One vector is turned by the same rotation once a tick. Each row is the vector after some number of ticks, and that number follows the row.
The counts run from 0 to 370.
[ -8  14  13  -1 -13   4  17 -14  12  10  -4  -6  -2  20   4  33   4 -20
  -1 -11 -14 -23  10  -1 -12   6  -7   1   4 -30  12   6   1   0   0 -14
  16  -7  12   6   8   3  14  -5 -12  13   1  -4  23   1   0  11 -23 -21
  -4   4   8 -15  10   0   7   0 -29   8  18 -26  -2  -5 -13  11   3   7
   8 -12] : 314
[  0   7   2  -1  16   1  33 -15  -8   7  -9  -2 -11  -6  17  16  -4   3
  -2 -18   1 -38  12 -12  -4   9   1  19   0 -10   1  -4   2 -22  17 -23
   6  -6 -13  15   8   5  -2 -12   5   8  16 -18   6   2 -11   7 -19 -22
  -9   1   5  -1  20   5  -1   4 -14  12  27 -23   1   0  -6  -9  13  12
  -2  -1] : 12
[-18  13  -8   0  15  11  31   6   1  23   7  -2  -4  10  -4  17   1 -11
   2  27 -18 -10   2  -1 -12   7 -15   6  -4 -19  -1 -12   8  -2  -1 -13
   8   3  12  24  11   5   1 -10  -1  -9  -4 -13  22  11  -7  20 -18  -4
   9 -12 -14   9   3  19  -3  17 -12   7   7 -35  -4   1   3   8  22   8
  -3  -2] : 81
[-23  11   3   8  -7   4  26  -7  13  10   9 -26  -4  13   3  26  12  -8
  -4  17 -14 -18   7   6  -6   8 -12  12  -7 -28   1   9   1  -5   7 -24
  16   5   4   4   2  -9  -3   2 -21  10   2 -13  20   4 -14  28 -25 -13
 -11  -5  11  -7   9   2  10   2 -25  10   3  -3   1   2  -4  15   8   8
   7 -14] : 176
[ -1   9  -3   3  -8  -5  24  -8   4   5   8 -35   0   5  13  20  13   0
  -8  19  -6 -27  16  -6   0   0   8  -5  -6 -12  -3  10  -6  -6   3 -26
  12  12 -10  29   1   0  -6  -3 -21  11   5 -17   6   4 -16  28 -21   3
 -14   8 -10   8  -2   8  14   4 -14  -4   7 -16  -2   9 -16  10   5  -1
  10  -6] : 172
[  4  11 -14  -8 -12   6  26  -6  -6   9   5 -13   8   3  -7  26  -7   1
   2   4   0 -30   2 -17 -11   8   1 -21   5 -20   5   9  -2   2   3  -3
   0   9   1  36  12  14  10  -4 -16   3  -9 -24   8   0 -11  14 -18  17
   5  11 -14  -6  -4   9  12  11  -7   0  17 -25 -12   6 -27  12   7   0
 -12 -12] : 63
[-11  10 -27   6  -7  12  24 -10   6  17   5 -17   9  -7   7  15  11   0
   0   5 -21 -21   7  -7   0   5   2  -3   0 -18  -1  14   3   2   8 -17
   1  17  11  36  -2   9   0  -4  -5  -1 -12  -4  16   9 -14  16 -18  14
  11   2  -9  -1  -5   2  34  23  -8  -2   5 -20  -4   4 -14  13   7   6
 -15  -4] : 200
[-21   3 -18  -5  -9  16  22  -8  -1  17  10   5   4   3   4  28  -7 -16
  10   8 -17 -17   3   2 -14  21  -4   2  -6 -31   9 -13   7  -1   1 -15
  12  -5   4  25   8  -1   5 -13 -15  -2  -3 -12  16  -5   3  20 -22  -1
   9 -10  -1 -22  16   0   0  18  -2  10  10  -8   0 -11 -18  13  14   5
   9  -5] : 327
[-11   0 -29  -1   1  21  18 -14  -2  20   0  -6   4 -18  16  14  15   2
  12  -2 -11 -27  10 -14   9  15   6  13  -7 -18  -2  -3  10 -18   0 -25
   1   4  -7  27   1   3  -9 -14   1   0   2   2   5  -8  -9  11 -25   0
  -3  -8 -11   0  26   8  22  10  -5   5  12 -16  -8  -3  -6   3  17   5
  18   4] : 265
[-23   6 -22  -2  -8  19  29 -15  -3  16  10   8   8  -2   6  26  -9  -8
  14   5 -14 -18   0  -3 -14  20  -6   3  -2 -30   9 -12   5  -6   4 -16
  10  -5   3  24   6  -4   8 -11 -17  -2   0 -13  17  -4   2  13 -20  -3
   7  -6   4 -24  22   0   0  19   1  11  15  -8  -2 -10 -16   8  12  10
   9  -6] : 328
[ -4   5  -3   1   4  -1  26 -16   3   7  -6  -8 -13   1  25  17   0  -7
 -13 -25 -15 -36  21   2  -7   7   5  17   6 -13   8   2  -1 -13  16 -28
  11  -6  -1  20   8  11   5 -10  -4   9  10 -12  15   7  -8   9 -20 -18
   3   3  10  -9   2  -9  12  18 -10   8  18 -22  11  -7 -15  -3   7   9
  -5   0] : 302
[-14  15  -5   1  -2   1  25  -2   4   3   8 -22 -23  21  -4  26   1  -9
 -23  19  -9 -28   4   4  -8  13   3   6  -4 -18 -13   1   0  -7   2 -23
  22  -7  15  19  11   0   3 -12   1  -1   3  -5   0   9  -8  18 -20  -4
  12   9  -8   5 -10   3   8  11 -16  -4  -7 -26   9   1 -11  19  20  -6
  -8   3] : 185
[-16   6  -9  -2  22  14  24   2  -2  28   3   2   5  -7   3  12   0  -7
  14   8 -19 -16   5  -6  -5  11 -10  15  -8 -16  -2 -13  19  -5   0 -17
   3   5  -2  21   4   6  -8 -16   6  -6  -3 -14  16   4  -5  18 -16  -9
   6 -20 -21   0  18  20   2  13 -10  10  17 -34 -11  -4   2   4  19  12
   0   0] : 370
[ -6  10   0  -1   7  -1  28  -6  -4   0  -3 -22 -30   8  -3  21  -1   2
 -20   4   7 -41   4  -3  -1  14   4  16   2 -12 -15   8  -3 -17  11 -18
  14  -3   5  10  14   3   1  -7  12   3   6  -7  -4   9 -16  11 -25  -7
   4  11  -4   9   1   7   6   0 -21   4   5 -20   5   6  -2  10  23  -1
 -14   0] : 152
[ -9  14  -3  -1  11  -5  25  -9  -2  11  -1  -2 -10   0  14  12 -12 -12
 -10  -8 -23 -26  10   5 -13   4   3  12   2  -9   7  -7  14   0  12 -24
   9  -2   7  28   3  16   5 -17   4  -1  -2 -18  17  18  -2  14 -12 -11
  13  -4  -5  -9  -4  -3   3  26  -6   4  14 -32   8 -11 -17   4  10   9
 -18  -2] : 335
[ -7  10   3   5  -7  -7  24  -6   4   8   6 -35  -6   8  17  21  12  -5
 -10  19  -9 -26  14  -1  -2  -1   6  -2 -10 -14  -2  10  -3  -4   1 -30
  16  10  -6  25   4  -4  -7  -4 -21  12   5 -13   8   6 -15  28 -23  -4
 -15   1  -5   5   3   7  10   0 -19  -2   5 -15   1   9 -13  14   4   0
  11  -9] : 173
[-20  11 -14   5   1   9  42 -11  -6  10  10  -2   8  -2  -1  25 -16   7
   8  11  -7 -16  -3  -5 -14  15 -17   2  -1 -25   6  -3   1  -4  16 -12
   4   9   0  19   5  -4   6  -1 -18   0  -2 -30  21   7 -11  19 -13  -1
   0  -5  10 -18  14   6  -4  13  -5  16  19  -3  -6  -1 -12   6   7  14
 -10 -16] : 72
[ -3  11  13  -6  -7   1  23  -9   4  10 -10  -2 -11  15   0  24  -4 -16
 -10  -3  -3 -32  12  -8 -16   4  -8  -3  13 -23  15   8  -9   1   6  -6
   8  -6  13  17  19  11  14  -1  -6  15  -5  -4  24   8 -10   3 -28 -10
   2   5  11  -5   2   8  -4   5 -29  12  25 -20   1  -5  -7   9  10  11
  -4 -12] : 57
[-12  15   7  -1 -12   8  19 -11  11   9  -4  -6  -1  21  -2  35   2 -13
   1 -14 -12 -22   3   0 -11  12 -12   1   7 -35  10   7   3   0   2 -10
  11  -6  14   3   7   5  15  -3 -10   9  -2  -8  25  -1   2   8 -20 -19
   0   3  10 -22   9  -2  10   3 -24   9  16 -25  -3  -4 -13  12   4   8
  -1 -13] : 315
[ -7   5  -7   3   4   7  22 -24  -1  11  -9  -5  -4 -16  26  10  10  -2
   0 -14  -5 -36  16 -18   6   3  10  11  -2 -11   4   5   4 -17   7 -32
  10  -1  -8  24   1   0  -4 -12   0  12  12   2   7   0  -8   9 -23 -17
 -13   0   5   0  25   6  13   2 -16   5  22 -13  -1  -3 -10  -2   7  10
  17  -3] : 268
[  2   8   5  -2  11  -6  37  -4  -3   3   0 -11 -16   8  11  20 -11  -2
 -14  -8  -4 -33  12   0 -13  11  -2  14   6  -9  -1  -6  -1 -12  18 -19
   8  -7  -8  21  15  12   4  -9  -4   7  15 -28   9  10 -10  16 -17 -12
   1   6   2  -1  -4   0  -5  17  -9   7  16 -31   8  -1 -13  -1  18   5
 -13   2] : 45
[-12  32  -7   7  -1   1  31 -15  -4  -3  11 -24  -7   7  -1  24   0   8
 -10  11  -4 -24 -10  -9  -5   3   2 -12  -3 -15 -11   8   9 -12   2 -27
  17   6  11  20  -6  -4   8 -17   1  -6   6 -13   2  11  -5  18   3  -7
   4  21 -10   2   1   6  15   3 -12 -11   4 -32 -10   5 -15   9   4   0
 -12  -7] : 214
[-12   9   6  -6   1  -5  17 -13  -9  12  -1 -11  -2  -6   2  12  -9 -13
   0  19  -2 -31   1 -12 -10  -3   2 -11  -4 -12  14   9   7   8  -2 -20
  13   9   8  34   1   0  -5  -7  -7  14 -11  -6  16  10 -10  17 -29   5
  -8 -10  -6  -4  18  20  -9  -6 -25   5  25  -2  -6  -2 -14  19   9  10
   4 -20] : 99
[ -7   9   0  -4  10   5  19  -4  -3  12 -12  -8 -23  -3 -11  15  -3  -6
 -14   4   1 -40   0  -9  -2   9  -3  17   5 -11  -3  14   7  -5   8 -11
   6  -2  19  16  10  12  -5 -10  24   0 -10   4   8  10 -17   6 -28   0
  14  -2 -11   8   4  17   7   2 -28   7  12 -22   0   0   3  15  28   6
 -23  -9] : 122
[-21   9 -10   2   0   8  34  -9  -1  14   9  -5   9   1  -2  23 -13   0
   8  15  -8 -13  -2   0 -16  15 -17   1  -1 -27  12  -2   5   1  13 -11
   7   6   2  19   5  -2   4   0 -19   3  -5 -26  21   3  -9  20 -20  -1
  -1 -10   7 -19  14   7  -7  15 -12  15  17   3  -3  -3 -10   9   8  13
  -6 -18] : 71
[ -8   3  -1   1 -11  -1  17 -15   6   7  -7 -18 -11  -4   9  16   3  -7
 -16  -4  -4 -40  15  -5  -3   9   1  14  10 -16   9  21  -8  -4  18 -19
   9   3   9  19   8   6  -2   3  -3  19  -4   1  17   5 -17  10 -38   1
  -4   2  13  -5   5  -1  15   8 -25  11  14   4  10  -3  -7  14  13   8
  -9 -12] : 164
[-11   1 -10  -5   2  13  19   4   4  14  -3 -18 -19   7 -10  22  10  -5
 -12  13  -3 -35   8  -2   3  17   0  22  -2 -21 -11   7  -2  -8   1 -10
   8  -3  11  14  15   8  -6  -7  10  -1  -6   5   3  -1 -14  14 -36   5
  12  -3 -14   8  -2   7  14  11 -17   7  -4 -24   1   4   0  20  30  -4
 -11   3] : 155
[-20  21 -24   5  -7  15  32 -31  -9   2   3   6 -10 -12   5  16  -4   4
  -4   7   5 -29 -10 -16  -2  11   2  -5   3 -17  -4   4   3 -21   8 -23
  15  -3  18  27   4 -11   7 -15   8  -4   5  11   2   9  -6   2 -16  -4
   7  13  10  -3  23   6   9   6 -10   2  13  -4  -2  -8  -8   6  11   7
   0  -3] : 224
[ -3  10  -9   4   5  10  17  -8   8  15  -8 -20   4  -4   4  24  14   4
   6 -24 -17 -28   8  -4   5   9  -3  23   0 -20  -7  12  14 -12   9 -15
  -3   7  -1   3  -8  13  -2  -4   6   0  -3 -12  16  -3 -10  14 -14 -11
   0   0 -11  -7   6   1  35   7 -20   6  11 -38 -10   4  -8   5   7   7
 -15  -6] : 274
[-10   0  -6   4  -9   0  18 -13   9   9  -8 -22 -10  -2   6  19   4  -5
 -11  -7  -7 -38  15  -1  -1  11  -1  17   8 -17   9  22  -6  -2  18 -16
   6   7   9  15   7   9  -4   6  -2  14  -7  -1  18   7 -20  11 -36   4
   0   1  11  -7   0  -3  20   9 -26  12  11   2   8   1  -9  17  12   8
 -17 -13] : 165
[-13  11  -8   3 -10   1  22 -19   5   6  -2 -13 -15  -1  13  12  -3  -9
 -18  -1 -13 -34   8  -2  -5   7   6   7  11 -12   9  17   0  -2  16 -22
  15   3  23  29   6   8   4  -8   1   4  -6   6  19  15 -12   7 -27   2
  12   5   9  -6  -3  -6  16  19 -19   5   8  -5  14  -8 -13  15  11   7
 -17  -5] : 196
[-18  13  -4  -1  16   3  29   7   2  20   8  -8  -8  12  -3  14  -4  -9
  -5  25 -19 -15   4   3 -14   6 -10  10  -4 -17  -1 -12  12   2   3 -16
  10   0   9  25   8   8  -4 -12   0  -7  -5 -18  18  14  -7  25 -18  -8
  11 -12 -13   7  -2  16  -5  17 -13   8   8 -34   0  -1   0  11  22   8
  -9  -2] : 80
[ -7   7   0  -1   5   0  21  -4  -1   3  -4 -21 -30   8  -5  21   0  -1
 -18   7   3 -41   7   2  -2  17   4  20   0 -14 -15   7  -3 -13   8 -19
  13  -8   9  12  13   5  -3  -8  12   2   4  -3  -1   7 -17  13 -28  -2
   6   7 -10   9  -3   6   8   4 -21   6   2 -24   8   2   0  15  27  -1
 -13   1] : 153
[ -2   7  -8   1   8   2  43 -13  -9   2   3  -5  -9   2  13  23 -11   7
  -6  -7   2 -30   9  -5 -10  14  -3   9   6 -14   1  -7  -8 -16  19 -20
   5  -3 -12  21  16   4   6  -6 -11   4  19 -31   8   5 -12  15 -13 -11
  -6   8  10  -3   7   1  -5  14  -2  13  21 -20   5   1 -11  -7  11   9
  -4  -1] : 43
